50 stands for zero in the data rows.
There are 4 hidden groupings, and every row belongs to one group of each.
Each row in order, then its group in each grouping, the grouping that moves the rows most first:
61,37,41,63,28,45,63,47,28,42,45,72,72,75,50,64 -> BN TN BF SZ
42,61,64,45,59,59,55,42,2,36,52,63,73,54,65,64 -> BN BB NS TB
51,69,66,51,66,59,43,68,51,58,41,38,43,55,10,37 -> QF BB BF HR
54,77,73,52,66,62,53,64,48,61,29,34,46,58,28,37 -> QF BB BF HR
79,78,47,46,23,55,59,52,47,59,80,53,17,51,45,45 -> QF TN DS TB
46,23,53,36,46,34,47,45,69,62,73,67,50,54,82,50 -> HZ TN NS SZ
60,72,42,52,29,48,50,59,59,57,77,64,44,71,28,46 -> QF TN BF TB
49,58,55,51,67,76,59,52,6,51,31,48,77,53,76,68 -> BN BB NS HR
58,79,63,52,68,55,53,63,45,61,43,32,47,50,17,43 -> QF BB BF HR
52,70,69,50,53,38,43,64,27,65,43,48,29,48,11,37 -> QF BB BF SZ
27,34,48,39,64,41,35,35,65,35,27,34,45,45,55,43 -> HZ BB BF SL
26,35,53,45,75,44,38,56,65,35,35,43,52,34,54,37 -> HZ BB BF HR
87,64,57,53,34,35,63,49,60,75,64,51,25,56,37,46 -> QF TN DS SZ
41,57,48,64,53,62,55,53,20,31,40,59,80,51,43,67 -> BN BB BF TB
55,31,31,43,48,46,65,45,82,50,60,54,43,38,84,53 -> HZ TN DS HR
50,51,48,66,66,71,59,52,24,32,26,44,85,55,49,61 -> BN BB BF HR
42,23,39,50,43,25,36,45,83,44,52,62,45,51,68,49 -> HZ TN BF SZ
63,60,43,52,40,51,48,71,70,66,68,53,41,60,21,43 -> QF TN BF HR
50,44,52,36,68,55,49,42,68,37,42,39,46,24,73,41 -> HZ BB DS HR
61,79,40,51,34,48,48,62,54,56,69,58,31,64,24,42 -> QF TN BF TB
66,40,40,52,28,59,58,49,26,56,86,48,75,72,82,70 -> BN TN NS SL
28,33,30,43,41,34,46,42,84,40,63,44,49,63,63,47 -> HZ TN BF SL
62,71,62,40,30,58,47,53,51,83,91,41,50,74,43,53 -> QF TN NS SL
40,18,37,54,41,28,44,53,72,45,55,67,42,52,62,48 -> HZ TN BF SZ
21,25,47,38,70,43,38,59,49,33,32,44,48,28,47,37 -> HZ BB BF HR
53,36,61,40,65,39,46,39,52,42,37,49,29,24,73,57 -> HZ BB DS SZ
21,37,52,43,65,50,31,36,59,37,33,34,52,50,56,43 -> HZ BB BF SL
57,60,62,60,15,35,55,59,47,76,48,69,36,60,33,46 -> QF TN BF SZ
43,46,51,39,73,54,54,36,65,41,41,35,37,23,72,43 -> HZ BB DS HR
27,21,43,45,26,36,42,38,84,45,53,55,46,70,62,45 -> HZ TN BF SL
75,42,37,62,22,82,77,47,37,40,44,63,63,41,66,68 -> BN TN DS HR
54,47,54,64,51,51,57,53,13,36,21,52,72,54,49,63 -> BN BB BF SZ
83,81,75,43,57,44,52,43,31,64,32,35,24,44,38,42 -> QF BB DS SZ
48,43,56,35,60,49,43,18,59,36,30,28,37,35,74,46 -> HZ BB DS SL
56,71,46,50,34,51,46,57,52,65,72,62,38,55,30,42 -> QF TN BF TB
24,36,55,42,75,48,39,52,69,32,34,40,54,36,58,40 -> HZ BB BF HR
80,69,48,49,33,67,67,61,62,75,71,51,27,50,39,43 -> QF TN DS HR
29,35,67,35,84,34,40,47,57,57,48,52,42,50,77,47 -> HZ BB NS SZ
50,37,27,70,34,60,75,69,36,49,52,60,80,69,49,63 -> BN TN BF HR
31,29,42,42,43,34,36,48,76,36,61,72,38,58,60,46 -> HZ TN BF TB
34,51,50,59,49,62,53,45,16,21,34,70,76,50,35,62 -> BN BB BF TB
